Each row has a name. Each question is about the rows just above it.

[-53.7 -50.2  36.2 -38.6 -59.6 -48.9 -58.1 -23.9 -70.3]  felo
[-52.6 -26.3  33.3 -40.6 -62.0 -28.9 -45.7 -24.5 -61.9]  pefit
[ 30.5  19.7 -22.1  23.2  33.2  20.8  27.2  13.5  34.7]  Medu
[ -5.2  18.8  -2.6  -6.3 -12.8  15.4   3.6  -4.2  -3.6]  zud
[-55.3 -44.9  40.1 -40.9 -59.7 -45.2 -54.5 -24.3 -66.8]  tel
[-58.3 -45.0  40.0 -43.2 -64.9 -45.5 -57.5 -26.1 -71.8]  kem
[ 40.9  40.5 -31.7  29.4  41.7  39.6  43.0  17.3  50.1]  zet
[-64.6 -54.4  35.9 -46.5 -78.6 -53.0 -71.4 -30.4 -90.2]  Riras
[-53.8 -43.8  39.3 -39.8 -57.9 -44.1 -52.9 -23.6 -64.8]  darun
The row named Medu:
[ 30.5  19.7 -22.1  23.2  33.2  20.8  27.2  13.5  34.7]
The row named pefit:
[-52.6 -26.3  33.3 -40.6 -62.0 -28.9 -45.7 -24.5 -61.9]

[ 60.5  53.3  -8.7 -80.2  12.5] = felo
[ 42.9  56.0 -44.4 -34.4  -9.2] = voduv
[ 60.5  53.3  -8.7 -39.0   0.8] = mizaz
[ 16.4  -3.6 -12.8 -24.1  -3.7] = fiti
The row named felo:
[ 60.5  53.3  -8.7 -80.2  12.5]
The row named voduv:
[ 42.9  56.0 -44.4 -34.4  -9.2]

[ -3.1 -24.4   4.6  22.7 -14.7] : fiti
[-17.1 -27.5 -43.6  24.2  11.0] : Riras
[ 16.0   5.3  50.3 -13.2  33.3] : voduv
[-43.4 -41.5 -10.3 -10.0 -34.4] : felo
[-43.4 -41.5  78.9 -14.0  34.6] : zud
The row named Riras:
[-17.1 -27.5 -43.6  24.2  11.0]
The row named fiti:
[ -3.1 -24.4   4.6  22.7 -14.7]
The row named voduv:
[ 16.0   5.3  50.3 -13.2  33.3]

[  5.4 -51.6  89.5 -88.9] -> fiti
[-60.1  69.8 -25.1 -66.2] -> zud
[ 47.2 -55.1 -46.7  73.5] -> Medu
[-35.3  77.0  46.5 -23.2] -> kem
[86.7 63.9 74.1 42.8] -> pefit
[ 62.6 -76.3 -80.8  77.6] -> mizaz
The row named mizaz:
[ 62.6 -76.3 -80.8  77.6]
The row named fiti:
[  5.4 -51.6  89.5 -88.9]

[-15.7 -36.9 -30.9 -45.2 -60.2 -56.1] : fiti
[-15.7 -36.9 -30.9 -45.2  46.4  72.4] : tel
[-15.7 -36.9 -30.9 -45.2 -60.2   6.9] : zud
The row named tel:
[-15.7 -36.9 -30.9 -45.2  46.4  72.4]
The row named zud:
[-15.7 -36.9 -30.9 -45.2 -60.2   6.9]

[  5.8 -12.8  42.0 -26.3  52.0  -2.5 -25.4  23.8  -4.4   1.1 -50.2   9.8
  31.6   5.5   9.4 -16.7   0.1  -1.8  66.3   8.3 -37.4 -10.6  23.3 -14.1]  Riras
[ -5.3  21.0 -10.0  11.2   1.4  23.8  39.1 -38.5  11.8 -28.0 -33.1  36.0
   2.1 -10.7  -9.8  24.8 -29.5  50.9  22.6   4.6  -4.3 -19.3  23.3  -3.0]  pefit
[ 16.7 -12.9   1.1   9.5 -28.3  -4.0  21.6 -36.0  16.7  -3.9  14.0   3.0
 -17.7 -26.3 -15.2  15.6  -1.2 -20.2   3.7 -19.4  -5.0  25.1 -20.3  12.8]  zet
The row named zet:
[ 16.7 -12.9   1.1   9.5 -28.3  -4.0  21.6 -36.0  16.7  -3.9  14.0   3.0
 -17.7 -26.3 -15.2  15.6  -1.2 -20.2   3.7 -19.4  -5.0  25.1 -20.3  12.8]
The row named Riras:
[  5.8 -12.8  42.0 -26.3  52.0  -2.5 -25.4  23.8  -4.4   1.1 -50.2   9.8
  31.6   5.5   9.4 -16.7   0.1  -1.8  66.3   8.3 -37.4 -10.6  23.3 -14.1]
The row named pefit:
[ -5.3  21.0 -10.0  11.2   1.4  23.8  39.1 -38.5  11.8 -28.0 -33.1  36.0
   2.1 -10.7  -9.8  24.8 -29.5  50.9  22.6   4.6  -4.3 -19.3  23.3  -3.0]

[ 14.4  -7.9  28.7  -4.1   7.1 -33.0  -0.4   7.7 -11.2   9.3 -19.9  31.8
   4.9  44.7 -14.6  -1.2 -18.5  22.9  28.7] -> kem
[ 15.7  11.0  67.7   0.0  -1.0 -20.8  27.3   6.6 -11.4  -3.8   2.7 -29.2
  15.7 -22.9  -1.4  20.9   4.7 -13.4 -11.5] -> Medu
[ 15.7  11.0  67.7   0.0  -1.0 -20.8  27.3   6.6 -11.4  -3.8   2.7 -29.2
  15.7 -22.9  -1.4  20.9 -16.2 -13.4 -11.5] -> voduv
The row named voduv:
[ 15.7  11.0  67.7   0.0  -1.0 -20.8  27.3   6.6 -11.4  -3.8   2.7 -29.2
  15.7 -22.9  -1.4  20.9 -16.2 -13.4 -11.5]
The row named Medu:
[ 15.7  11.0  67.7   0.0  -1.0 -20.8  27.3   6.6 -11.4  -3.8   2.7 -29.2
  15.7 -22.9  -1.4  20.9   4.7 -13.4 -11.5]
The row named kem:
[ 14.4  -7.9  28.7  -4.1   7.1 -33.0  -0.4   7.7 -11.2   9.3 -19.9  31.8
   4.9  44.7 -14.6  -1.2 -18.5  22.9  28.7]

[ 2.9 67.0  1.2 -0.1 -1.4  1.5 -1.3 67.3 60.9 66.2]  tel
[69.9 69.4 91.3 68.1 67.0 67.0 72.0 67.6  3.0 63.4]  pefit
[-0.2 68.4  0.0 -0.2 67.7  0.0 69.1 68.2 58.8  3.5]  kem
[71.3 68.8 81.9 66.6 65.3 67.4 70.7 66.1  0.9 70.6]  voduv
[-1.1 65.6 -0.8 -0.1 64.3  0.2 -1.6 68.1 79.9 69.7]  Riras
[ 0.8 71.0 21.4 68.8  0.8 -0.1  2.6 65.7 69.1 72.6]  fiti
[ 3.0 67.8 -2.1 -0.2 71.7 -0.2 70.5 68.8  4.4  0.4]  zet
[ 3.0 67.8 -2.1 -0.2 71.7 -0.2 70.5 68.8 67.4  0.4]  mizaz
The row named kem:
[-0.2 68.4  0.0 -0.2 67.7  0.0 69.1 68.2 58.8  3.5]
The row named Riras:
[-1.1 65.6 -0.8 -0.1 64.3  0.2 -1.6 68.1 79.9 69.7]
The row named pefit:
[69.9 69.4 91.3 68.1 67.0 67.0 72.0 67.6  3.0 63.4]

[ 55.3  66.7 -37.1  16.8  62.1  65.8 -42.3  31.0  53.9  50.9  58.5] : Riras
[ 51.2  19.8 -25.0 -38.7  54.6  47.9 -54.4  31.0  53.9  48.6  36.3] : fiti
[ 55.3  66.7 -37.1  16.8  62.1  65.8 -42.3  67.0  60.4  41.5  60.7] : mizaz
The row named mizaz:
[ 55.3  66.7 -37.1  16.8  62.1  65.8 -42.3  67.0  60.4  41.5  60.7]
The row named Riras:
[ 55.3  66.7 -37.1  16.8  62.1  65.8 -42.3  31.0  53.9  50.9  58.5]

